128 stands for zero in the data rows.
A hidden rule labels the rows of this table. It goes by one to three of the table's principal directions, not those with the most spread.
tensor([188., 122.,  79., 145., 144., 163., 101., 128., 104., 116., 106., 105., 174., 151., 116.,
        123., 137., 113.,  51., 134., 120., 148., 124., 145., 165., 115.,  93., 160., 180.,  85.,
         87.,  95., 146.,  88.]) 6
tensor([ 79., 165., 181., 175., 134., 157., 150., 112., 158., 194., 162., 165., 120., 100.,  93.,
        127., 120., 113., 152., 114., 129.,  92., 107.,  66., 109., 154., 206., 136., 138., 125.,
        144., 204., 124., 173.]) 4
tensor([142., 106., 126., 114., 126., 106., 119., 120., 127., 117., 127., 108., 118., 136., 154.,
        135., 134., 124., 134., 120., 129., 139., 138., 158., 124., 112., 107., 125., 126., 122.,
        137., 112., 144., 119.]) 5
tensor([154., 143., 101., 112.,  83., 136., 115., 120., 137., 123., 136., 139., 117., 157., 122.,
        135., 111., 106., 100., 112., 101., 148., 131., 122., 141., 132.,  68., 114., 128., 123.,
        130., 127., 153., 138.]) 5
tensor([ 38., 150., 147., 186., 118., 119., 149., 113., 189.,  93., 182., 152., 123., 114., 151.,
        120., 105., 171., 217., 120., 146., 125., 111.,  94.,  98.,  96., 221., 141., 132., 114.,
        163., 166.,  76., 165.]) 5
tensor([160., 119., 133., 111.,  94., 131., 112., 105., 100., 157., 135., 116., 115., 146., 115.,
        133., 139.,  96.,  90., 111., 102., 123., 133., 123., 133., 163., 104., 106., 131., 128.,
        134., 142., 178., 140.]) 3
tensor([173., 108., 106., 128., 134., 105., 117., 121., 114., 114., 104., 111., 128., 144., 133.,
        137., 140., 139.,  95., 135., 119., 153., 128., 146., 135.,  96., 122., 135., 124., 133.,
        115., 108., 130., 108.]) 6
tensor([165., 135., 132.,  95., 108., 124., 118., 112., 112., 162., 127., 135., 121., 142., 117.,
        132., 144.,  94.,  91., 114., 108., 123., 135., 132., 142., 155.,  80., 101., 119., 140.,
        131., 146., 179., 140.]) 5
tensor([122., 133., 147., 138., 155., 131., 135., 111., 133., 136., 139., 139., 141., 128., 139.,
        127., 143., 123., 148., 119., 151., 124., 142., 140., 114., 115., 156., 133., 152., 106.,
        123., 131., 146., 121.]) 7
tensor([173., 135., 108., 128., 112.,  97., 136., 100., 132., 112., 122., 139., 117., 154., 151.,
        137., 133., 140.,  98., 124., 124., 168., 139., 142., 131.,  90., 108., 118., 120., 123.,
        125., 121., 153., 115.]) 7
tensor([ 91., 123., 147., 153., 168., 161., 137., 165., 138., 141., 123., 121., 145.,  94., 105.,
        125., 116., 124., 160., 137., 141.,  95., 112., 114., 126., 130., 154., 156., 147., 114.,
        114., 120.,  90., 119.]) 6
tensor([158., 134., 123., 116., 123., 166., 125., 140.,  98., 161., 115., 109., 148., 119., 114.,
        115., 135.,  99.,  67., 130., 123., 105., 122., 132., 170., 176.,  68., 125., 143., 109.,
        121., 127., 163., 107.]) 1
tensor([ 79., 140., 135., 143., 130., 130., 151., 118., 138., 106., 140., 153., 115., 106., 139.,
        133.,  95., 141., 160., 135., 145., 135., 135.,  98.,  88., 135., 160., 121., 124., 143.,
        138., 139., 107., 154.]) 4
tensor([133., 152., 118., 167.,  97., 137., 107.,  83., 148., 138., 162., 128., 130., 156., 137.,
        117., 136., 136.,  97., 116., 117., 148., 117., 111., 132., 126., 178., 152., 155., 103.,
        147., 179., 136., 147.]) 2
tensor([109., 136., 162., 176., 166., 127., 166., 123., 150., 149., 127., 134., 130., 105., 135.,
        126., 133., 155., 157., 132., 157., 110., 110., 119., 119.,  86., 195., 148., 133., 113.,
        129., 146., 106., 105.]) 2
tensor([119., 104., 107., 130., 166., 131., 115., 155., 126.,  81., 115.,  95., 164., 120., 150.,
        112., 138., 149., 146., 150., 149., 125., 126., 166., 136., 105., 126., 158., 151., 108.,
        110.,  85.,  92.,  94.]) 6
tensor([117., 115., 125., 143., 181., 160., 128., 166., 132., 125., 104., 119., 152., 108., 108.,
        133., 115., 122., 145., 139., 144., 116., 121., 133., 125., 104., 131., 162., 153., 115.,
         96.,  92.,  93., 100.]) 6
tensor([145., 132., 123.,  88., 102., 155., 122., 136.,  97., 151., 117., 126., 122., 131., 110.,
        128., 119.,  93.,  92., 122., 115., 114., 135., 125., 145., 182.,  59.,  99., 118., 143.,
        129., 125., 163., 128.]) 4
tensor([120.,  91., 105., 111., 174., 167.,  92., 196., 109., 112.,  92.,  90., 160., 112.,  96.,
        128., 120., 112., 134., 147., 128., 111., 122., 149., 142., 135., 101., 166., 149., 128.,
         92.,  68.,  80., 100.]) 1
tensor([178.,  99., 116., 140., 145., 143.,  95., 117.,  86., 147., 114.,  71., 159., 133., 136.,
        117., 164., 116.,  56., 131., 127., 128., 127., 161., 165., 145., 128., 159., 167.,  89.,
        119., 119., 161.,  95.]) 7
tensor([153., 142., 137., 124., 105., 135., 119., 101., 125., 161., 143., 126., 127., 155., 131.,
        120., 153., 116., 106., 109., 124., 123., 130., 138., 146., 138., 128., 120., 136., 111.,
        139., 154., 168., 121.]) 7
tensor([166., 138.,  97., 112., 102., 114., 114.,  99., 122., 109., 133., 137., 133., 158., 144.,
        128., 136., 122.,  88., 121., 116., 160., 142., 141., 138., 125.,  89., 114., 133., 123.,
        127., 127., 164., 133.]) 5
tensor([175., 139., 149., 166., 141., 138., 133.,  69., 105., 197., 123., 119., 134., 128., 131.,
        127., 156., 114.,  48., 118., 135., 128., 119., 120., 139., 134., 169., 141., 151., 110.,
        136., 185., 183., 118.]) 3
tensor([137., 128., 106., 109., 136., 137., 129., 146., 117., 108., 111., 123., 145., 121., 136.,
        122., 122., 126., 110., 140., 136., 131., 134., 144., 145., 137.,  77., 126., 128., 129.,
        118., 102., 128., 111.]) 6
tensor([125., 143., 193., 121., 141.,  82., 175.,  77., 124., 171., 143., 143., 113., 106., 175.,
        117., 171., 138., 147., 119., 164., 100., 139., 147., 114., 133., 158.,  87., 101., 137.,
        165., 182., 185., 129.]) 3
tensor([108., 127., 127., 113., 117., 120., 116., 134., 133., 119., 139., 123., 122., 123., 143.,
        123., 127., 132., 140., 129., 130., 133., 137., 138., 128., 149., 126., 130., 118., 135.,
        146., 132., 121., 145.]) 2
tensor([110., 113., 129., 108., 100.,  65., 157., 131., 120.,  81., 129., 153.,  89., 110., 138.,
        149., 105., 151., 161., 137., 114., 152., 146., 107.,  97., 133., 118.,  80.,  74., 172.,
        140., 107., 121., 167.]) 3
tensor([ 59., 138., 155., 150., 140., 116., 154., 120., 157., 107., 155., 148., 123., 102., 149.,
        121., 115., 153., 199., 133., 152., 113., 124., 109.,  90., 120., 185., 125., 123., 136.,
        148., 151.,  95., 155.]) 5
tensor([ 80., 134., 153., 161., 149., 103., 151., 127., 165., 116., 138., 141., 109., 110., 149.,
        127., 121., 175., 188., 140., 153., 134., 122., 118.,  92.,  89., 215., 149., 110., 140.,
        144., 146.,  72., 136.]) 2
tensor([122., 142., 138.,  94., 147., 138., 137., 143., 139., 130., 126., 135., 139., 130., 149.,
        115., 140., 123., 156., 127., 157., 111., 142., 166., 133., 125.,  89., 120., 129., 120.,
        125., 112., 137., 100.]) 2
tensor([115., 105., 129.,  86., 119.,  72., 139., 158., 129.,  90., 111., 139.,  93., 125., 131.,
        144., 120., 153., 180., 141., 119., 139., 140., 136., 104., 112., 114.,  96.,  68., 182.,
        131.,  93.,  95., 140.]) 2
tensor([162., 106., 100.,  84., 124., 127., 108., 150., 101., 111., 100., 111., 131., 139., 120.,
        134., 127., 109., 102., 135., 112., 135., 137., 151., 141., 138.,  56., 115., 119., 144.,
        110.,  87., 137., 113.]) 6
tensor([134., 134., 118., 142., 100., 130.,  95.,  95., 135., 139., 148., 116., 119., 150., 132.,
        122., 135., 126.,  98., 122., 109., 144., 120., 117., 122., 141., 163., 147., 140., 128.,
        146., 170., 130., 155.]) 4
tensor([191.,  95., 117., 166., 135., 154.,  79., 112.,  98., 177., 111.,  55., 141., 145., 110.,
        122., 158., 113.,  36., 130., 100., 127.,  98., 137., 160., 133., 161., 186., 171.,  95.,
        119., 147., 138., 100.]) 2
tensor([ 75.,  60., 129., 129., 170., 140., 127., 228., 104.,  77., 106.,  92., 132.,  67.,  83.,
        144.,  89., 124., 190., 164., 111., 100., 127., 106., 103., 159., 125., 151., 138., 128.,
         83.,  37.,  50., 135.]) 7
tensor([165., 121., 112., 125., 123., 130., 119., 114., 114., 127., 114., 116., 131., 151., 129.,
        130., 135., 125.,  96., 127., 121., 138., 125., 139., 134., 112., 113., 127., 135., 126.,
        118., 120., 143., 106.]) 6
tensor([158., 127., 123., 140., 138., 122., 126., 121., 124., 145., 111., 134., 127., 137., 109.,
        139., 134., 127., 102., 127., 119., 140., 121., 122., 134., 104., 141., 135., 124., 137.,
        116., 132., 130., 121.]) 1
tensor([198., 104.,  96.,  96., 170., 169.,  59., 158., 104., 162.,  95.,  74., 182., 152., 120.,
        121., 170.,  78.,  60., 115., 130., 130., 137., 207., 199., 127.,  54., 177., 174.,  82.,
        101.,  84., 164.,  70.]) 6
tensor([129., 137., 112.,  96., 118., 118., 145., 138., 127.,  96., 115., 151., 118., 136., 135.,
        132., 111., 137., 143., 136., 135., 140., 141., 133., 117., 118.,  84.,  99., 104., 152.,
        119., 101., 123., 120.]) 4
tensor([137., 115., 122., 188., 122., 141., 123., 138., 143., 133., 133., 107., 128., 131.,  98.,
        137., 115., 135., 117., 126.,  99., 131.,  97.,  97., 139.,  98., 168., 165., 153.,  95.,
        115., 127., 100., 122.]) 3
tensor([ 78., 117., 111., 118., 147.,  72., 148., 150., 168.,  31., 126., 154., 113., 125., 166.,
        138., 103., 184., 227., 151., 150., 161., 144., 144.,  75.,  58., 149., 124.,  97., 158.,
        123.,  78.,  55., 134.]) 6
tensor([154., 124., 105., 118., 101., 107., 118., 129., 135., 110., 123., 135., 115., 158., 117.,
        140., 124., 133., 124., 122., 102., 151., 126., 128., 134.,  99., 109., 117., 111., 141.,
        122., 113., 124., 129.]) 6
tensor([111., 136., 124., 132., 120., 111., 138., 151., 169.,  97., 142., 147., 121., 137., 129.,
        131., 117., 145., 180., 126., 121., 135., 126., 127., 123.,  91., 123., 129., 121., 118.,
        121., 108.,  98., 131.]) 3
tensor([149., 120., 111., 125., 103., 132.,  90., 120., 126., 131., 138.,  99., 130., 155., 131.,
        119., 143., 122., 101., 121., 108., 136., 122., 142., 147., 137., 125., 144., 141., 114.,
        136., 136., 135., 129.]) 2
tensor([130., 111., 142., 149.,  69.,  92., 142., 123., 105., 154., 127., 150.,  72., 119.,  58.,
        167., 101., 126., 115., 117.,  61., 133., 105.,  40., 119., 152., 170.,  84.,  69., 188.,
        143., 158., 123., 193.]) 3
tensor([ 77., 122., 163., 148., 103., 183.,  82., 142., 127., 204., 160.,  87., 121., 105.,  76.,
        113., 125.,  90., 123., 114.,  91.,  69.,  87.,  80., 142., 215., 180., 158., 141., 133.,
        164., 202., 106., 181.]) 1
tensor([139., 154., 150., 124., 125., 126., 136., 126., 152., 174., 132., 147., 115., 133., 120.,
        127., 140., 120., 126., 117., 126., 119., 122., 127., 141., 123., 124., 127., 113., 130.,
        136., 158., 139., 129.]) 4
tensor([150., 147.,  99.,  92., 108., 132., 136., 125., 117., 102., 122., 149., 137., 150., 146.,
        125., 124., 126., 111., 123., 140., 149., 153., 151., 146., 131.,  58.,  98., 122., 124.,
        122.,  98., 161., 107.]) 2
tensor([158., 134., 107., 119., 121., 139., 129., 123., 106., 129., 113., 123., 138., 127., 138.,
        125., 124., 120.,  74., 132., 131., 142., 135., 137., 153., 147.,  81., 123., 130., 122.,
        127., 120., 155., 114.]) 4
tensor([131., 129., 130., 116., 111.,  84., 145., 119., 130., 121., 117., 148.,  90., 124., 135.,
        143., 117., 148., 129., 135., 120., 153., 133., 115., 108., 118., 135., 106.,  78., 174.,
        143., 138., 117., 150.]) 4
tensor([125., 155., 153., 143.,  83., 111., 142.,  77., 143., 169., 155., 147.,  92., 133., 135.,
        130., 127., 125., 112., 109., 113., 128., 116.,  94., 118., 144., 153., 104., 105., 145.,
        169., 202., 158., 168.]) 6
tensor([167., 130., 119., 139., 121., 132., 125., 118., 128., 145., 117., 122., 123., 149., 119.,
        133., 133., 126.,  94., 124., 115., 138., 118., 128., 139., 105., 123., 136., 133., 120.,
        118., 131., 137., 108.]) 4
tensor([141., 136., 115.,  99., 140., 149., 128., 146., 115., 125., 112., 127., 152., 131., 130.,
        116., 135., 120., 114., 133., 144., 117., 135., 154., 152., 138.,  75., 121., 132., 124.,
        114., 105., 139.,  98.]) 1
tensor([153., 125., 106., 138., 109., 156.,  83., 110., 111., 154., 127., 113., 128., 150.,  97.,
        133., 126., 102.,  67., 122.,  96., 143., 119., 107., 133., 154., 144., 152., 149., 132.,
        125., 154., 135., 149.]) 4
tensor([198., 118.,  71., 107.,  83., 134.,  95., 132., 106., 111., 113., 115., 131., 169., 105.,
        140., 120., 101.,  53., 121.,  80., 162., 130., 131., 166., 133.,  40., 120., 135., 120.,
        106.,  93., 159., 122.]) 5
tensor([146., 142., 142., 102., 128., 135., 149., 120.,  95., 163., 114., 156., 130., 115., 108.,
        136., 132., 100.,  98., 119., 132., 115., 142., 117., 141., 165.,  90.,  85., 110., 149.,
        126., 136., 179., 132.]) 5
tensor([119., 116., 149., 171., 151., 166., 112., 148., 130., 168., 141., 114., 144., 108.,  76.,
        133., 127.,  94., 123., 123., 105.,  99., 108.,  92., 132., 150., 167., 166., 174.,  92.,
        106., 139., 120., 145.]) 3
tensor([ 98., 118., 109., 138., 124., 157., 112., 159., 134.,  98., 138., 122., 142., 125., 110.,
        131., 102., 121., 152., 126., 120., 127., 126., 116., 131., 135., 121., 143., 150., 110.,
        117.,  97., 101., 134.]) 3
tensor([ 39.,  98., 137., 104., 144.,  87., 146., 190., 149.,  46., 132., 127., 113.,  87., 150.,
        126., 102., 175., 249., 158., 145., 116., 137., 134.,  87., 122., 145., 119.,  88., 163.,
        135.,  77.,  41., 147.]) 7
tensor([184., 167., 123., 133.,  81., 147., 139.,  79., 113., 171., 143., 154., 127., 157., 118.,
        129., 135.,  96.,  49., 102., 110., 139., 133., 107., 157., 155.,  85.,  97., 142., 103.,
        131., 164., 212., 131.]) 7
tensor([161., 125., 148., 136., 135.,  86., 144.,  80., 112., 151., 122., 123., 119., 125., 158.,
        129., 160., 140.,  96., 128., 137., 136., 130., 142., 124., 115., 153., 115., 114., 137.,
        145., 160., 166., 125.]) 5
tensor([ 90., 119., 164.,  95., 181., 127., 143., 158., 128., 140., 110., 115., 131.,  85., 152.,
        112., 139., 132., 174., 149., 170.,  88., 132., 161., 110., 144., 124., 131., 111., 152.,
        135., 125., 103., 112.]) 1
tensor([172., 167., 149., 149.,  86., 111., 149.,  29., 106., 191., 144., 153., 102., 142., 142.,
        126., 149., 121.,  39., 114., 119., 142., 125.,  92., 120., 160., 163.,  94., 117., 146.,
        162., 226., 206., 160.]) 1
tensor([189., 123.,  86., 124.,  85., 148.,  88.,  97.,  95., 137., 125., 109., 133., 168., 112.,
        134., 129.,  97.,  39., 114.,  91., 156., 129., 124., 154., 150.,  88., 127., 151., 117.,
        122., 132., 175., 130.]) 5
tensor([112., 134., 105., 123., 121.,  95., 137., 123., 151.,  64., 136., 147., 121., 138., 164.,
        130., 113., 161., 161., 139., 140., 164., 145., 139., 102.,  95., 126., 123., 118., 133.,
        129., 105., 105., 135.]) 2
tensor([109., 133., 156., 136., 113.,  85., 142.,  91., 140., 141., 146., 139.,  90., 116., 159.,
        135., 129., 145., 143., 121., 134., 143., 135., 119.,  99., 129., 176., 117.,  98., 151.,
        169., 173., 136., 163.]) 2
tensor([148., 127., 100., 130., 124., 147.,  93., 123., 122., 134., 116., 118., 135., 147., 107.,
        130., 125., 118.,  88., 130., 110., 143., 117., 121., 135., 128., 131., 150., 138., 140.,
        120., 137., 116., 133.]) 1
tensor([ 79., 148., 177., 162., 157., 127., 174.,  88., 138., 148., 146., 157., 119.,  92., 150.,
        126., 121., 138., 164., 130., 167., 108., 130., 100.,  77., 131., 200., 119., 134., 133.,
        146., 176., 133., 148.]) 5
tensor([  0., 146., 166., 176., 171., 158., 151., 156., 200.,  95., 174., 143., 138.,  92., 147.,
        107.,  99., 165., 255., 138., 177.,  92., 116., 110.,  72., 103., 229., 172., 160., 100.,
        138., 139.,  36., 141.]) 2
tensor([131., 123., 126., 136., 113., 119., 114., 106., 115., 132., 135., 114., 119., 129., 133.,
        122., 136., 134., 100., 135., 116., 135., 124., 116., 119., 152., 159., 134., 127., 139.,
        141., 156., 128., 149.]) 4
tensor([108., 175., 145., 156., 138., 141., 178.,  97., 137., 144., 134., 171., 131., 108., 143.,
        119., 117., 147., 120., 134., 164., 126., 127., 100., 117., 129., 158., 116., 125., 130.,
        138., 168., 137., 128.]) 4
Which label does each new row get?
tensor([ 86., 123., 185., 129., 173.,  65., 180., 132., 156., 122., 126., 150., 106.,  94., 156.,
        129., 146., 172., 222., 144., 162., 104., 127., 138.,  82.,  81., 191., 110.,  85., 162.,
        138., 137.,  92., 128.]) >> 5
tensor([ 99., 139., 132., 130., 148., 108., 163., 134., 151.,  86., 133., 151., 139., 118., 160.,
        121., 126., 161., 183., 136., 162., 128., 136., 144., 117.,  91., 131., 116., 121., 122.,
        127., 107., 111., 112.]) >> 5
tensor([132., 138., 100., 123., 109., 131., 109., 119., 139., 106., 136., 125., 128., 145., 148.,
        122., 119., 133., 110., 129., 126., 155., 135., 138., 130., 129., 112., 140., 135., 121.,
        135., 128., 124., 133.]) >> 4
tensor([199., 138., 138., 123., 111., 107., 110.,  76., 122., 197., 120., 117., 103., 155., 140.,
        132., 163., 111.,  48., 113., 112., 148., 126., 145., 143., 127., 129., 134., 117., 135.,
        148., 183., 181., 127.]) >> 4
tensor([111., 109., 118., 152., 149., 103., 127., 154., 159.,  90., 124., 124., 126., 121., 131.,
        140., 115., 156., 170., 136., 126., 147., 120., 132., 119.,  72., 156., 157., 124., 124.,
        119.,  98.,  76., 126.]) >> 5
tensor([147., 124., 140., 132., 122., 121., 127., 121., 129., 159., 120., 111., 110., 131., 129.,
        130., 136., 129., 109., 126., 120., 125., 115., 132., 135., 122., 135., 135., 115., 134.,
        140., 147., 131., 120.]) >> 4
tensor([134., 144., 151., 141., 117., 122., 156., 116., 136., 151., 138., 146., 120., 127., 122.,
        128., 134., 128., 132., 119., 125., 113., 119., 112., 133., 123., 132., 108., 121., 120.,
        132., 148., 149., 127.]) >> 3
tensor([ 85., 128., 146., 129., 147.,  95., 157., 135., 153.,  95., 131., 157., 109., 117., 144.,
        137., 117., 162., 206., 136., 151., 134., 139., 125.,  83.,  89., 173., 117., 103., 151.,
        130., 115.,  89., 135.]) >> 2
tensor([ 96., 122., 100., 134., 158., 154., 117., 181., 142.,  90., 111., 127., 151., 118., 116.,
        130., 102., 145., 160., 141., 144., 137., 127., 135., 137., 105., 130., 161., 134., 126.,
        109.,  79.,  67., 108.]) >> 4
tensor([122., 128., 143., 171., 125., 134., 111., 128., 140., 167., 142., 130., 122., 123.,  85.,
        139., 130., 120., 120., 117.,  99., 126., 108.,  88., 134., 132., 194., 156., 135., 123.,
        131., 162., 113., 161.]) >> 2
tensor([101., 168., 167., 153., 119.,  89., 150.,  59., 183., 148., 173., 168., 104., 140., 180.,
        126., 144., 149., 172., 101., 156., 142., 134., 131.,  96.,  86., 197., 120., 118., 124.,
        176., 201., 151., 156.]) >> 5
tensor([154., 166., 106., 153., 133., 143., 119., 102., 151., 140., 128., 163., 147., 163., 115.,
        130., 136., 134., 100., 115., 133., 157., 125., 123., 144.,  83., 154., 147., 143., 118.,
        116., 148., 133., 119.]) >> 4
tensor([241., 158., 108., 156.,  96., 147.,  94.,  80., 120., 212., 119., 130., 141., 189.,  78.,
        131., 170.,  96.,   0., 100.,  79., 147., 100., 114., 193., 112., 123., 143., 148., 107.,
        113., 183., 192., 114.]) >> 1
tensor([123., 109., 119., 127., 136., 125., 106., 146., 136., 115., 121., 100., 127., 130., 135.,
        123., 130., 140., 137., 139., 125., 131., 120., 144., 126., 116., 138., 156., 129., 130.,
        127., 117.,  92., 120.]) >> 4
tensor([116., 113., 126., 137., 145., 165., 119., 169., 118., 142., 112., 110., 138., 107.,  93.,
        134., 108., 111., 124., 132., 121., 110., 114., 113., 142., 144., 120., 149., 139., 124.,
        114., 108., 104., 120.]) >> 1
tensor([145., 129., 116., 125., 141., 113., 135., 115., 120., 118., 111., 137., 128., 129., 144.,
        136., 128., 138., 110., 133., 142., 154., 141., 140., 123., 108., 126., 126., 119., 139.,
        125., 118., 135., 117.]) >> 4
tensor([112., 131., 123., 129., 144., 126., 167., 156., 139.,  85., 120., 147., 137., 119., 139.,
        130., 110., 151., 174., 136., 153., 128., 138., 137., 126.,  93., 104., 115., 125., 113.,
        109.,  76., 111.,  94.]) >> 7
tensor([106., 145., 135.,  89.,  95., 105., 155., 115., 119., 104., 146., 165., 115., 125., 144.,
        127., 121., 127., 155., 122., 133., 126., 152., 121., 115., 161.,  88.,  65.,  97., 153.,
        146., 130., 160., 156.]) >> 3
tensor([104., 141., 158., 177.,  81., 169.,  91., 111., 149., 208., 174., 114., 101., 131.,  74.,
        127., 119.,  94., 105., 104.,  75., 103.,  89.,  58., 128., 184., 203., 162., 149., 117.,
        158., 217., 120., 192.]) >> 2
tensor([156., 110.,  97., 109., 120., 132., 108., 120.,  93., 105., 116., 105., 146., 138., 136.,
        125., 133., 116.,  85., 132., 121., 139., 136., 145., 142., 146.,  85., 120., 140., 126.,
        121., 106., 152., 119.]) >> 5
tensor([ 90., 108., 153., 140., 189., 105., 144., 149., 140., 107., 119., 116., 139.,  95., 157.,
        121., 142., 164., 189., 150., 168., 115., 132., 156., 105.,  96., 184., 153., 127., 127.,
        124., 109.,  83., 108.]) >> 2
tensor([109., 131., 118., 155.,  86., 104., 143., 107., 130.,  94., 149., 148., 106., 135., 124.,
        139., 106., 155., 141., 125., 109., 152., 126.,  85., 110., 123., 169., 107., 112., 139.,
        140., 136., 117., 160.]) >> 7
tensor([183., 113., 110., 108., 110., 122.,  90., 122., 118., 154., 113., 102., 115., 154., 120.,
        137., 140., 104.,  72., 120.,  96., 146., 125., 146., 148., 129.,  92., 139., 123., 134.,
        129., 132., 149., 126.]) >> 1
tensor([157., 108.,  76., 151., 139., 142.,  95., 145., 113., 100.,  99., 107., 146., 142., 102.,
        136., 117., 141.,  80., 147., 109., 163., 117., 121., 142., 106., 142., 170., 145., 129.,
         97.,  96.,  88., 114.]) >> 4
tensor([107., 170., 164., 107., 128.,  91., 180., 105., 151., 129., 147., 180., 118., 121., 168.,
        116., 146., 151., 175., 125., 166., 120., 149., 141., 114., 121., 127.,  82.,  96., 139.,
        148., 152., 155., 132.]) >> 2
tensor([177., 117., 131., 132., 163.,  74., 174., 130., 135., 104.,  97., 134., 123., 127., 159.,
        138., 144., 160., 133., 145., 146., 147., 136., 163., 123.,  52., 108., 121., 113., 117.,
        100.,  84., 133.,  77.]) >> 3
tensor([136., 107., 137., 171., 128.,  99., 115., 104., 118., 147., 127., 114., 116., 122., 105.,
        140., 140., 142., 104., 131., 100., 137., 105.,  94., 119., 120., 213., 145., 119., 150.,
        137., 167., 112., 160.]) >> 6
tensor([165., 138., 155., 124., 125., 178., 104., 105., 110., 221., 129.,  95., 135., 142., 115.,
        113., 160.,  82.,  68., 105., 126.,  91., 114., 142., 161., 168., 118., 142., 155., 104.,
        141., 178., 182., 105.]) >> 2
tensor([134., 115.,  99., 125., 146., 141., 111., 133., 119.,  89., 122., 108., 161., 141., 148.,
        119., 135., 133., 127., 133., 146., 137., 137., 162., 138., 110., 112., 144., 158., 103.,
        113.,  90., 125.,  97.]) >> 5
tensor([135., 142., 180., 165., 163.,  92., 134.,  50., 157., 190., 141., 136., 104., 129., 168.,
        131., 164., 138., 126., 116., 155., 136., 124., 137.,  84.,  83., 234., 153., 129., 135.,
        161., 215., 147., 142.]) >> 6
tensor([ 79., 146., 156., 100., 132.,  90., 171., 130., 157., 101., 141., 167., 104., 114., 169.,
        128., 121., 156., 213., 128., 166., 126., 151., 144.,  95., 108., 130.,  92.,  87., 152.,
        151., 123., 117., 134.]) >> 2
tensor([ 43., 139., 148., 115., 198.,  91., 184., 156., 167.,  32., 144., 169., 160.,  89., 194.,
        106., 132., 185., 255., 160., 206., 116., 163., 169.,  78.,  85., 149., 117., 130., 116.,
        113.,  75.,  79., 112.]) >> 3
tensor([108., 103., 140., 121., 148., 144., 125., 165., 117., 119., 124., 106., 143., 119., 110.,
        121., 135., 126., 169., 134., 130.,  91., 121., 136., 129., 133., 132., 131., 139., 120.,
        110.,  96., 105., 108.]) >> 3
tensor([153., 128., 103., 107., 139., 145., 126., 151., 104., 119., 103., 124., 154., 123., 122.,
        123., 128., 117.,  91., 138., 133., 129., 135., 145., 159., 144.,  66., 124., 132., 125.,
        108.,  95., 141., 104.]) >> 1
tensor([148., 144., 135., 200., 120., 156., 130., 100., 143., 173., 145., 127., 128., 133., 102.,
        133., 124., 120.,  83., 115., 110., 134., 104.,  86., 139., 117., 184., 164., 166.,  84.,
        124., 169., 139., 132.]) >> 7
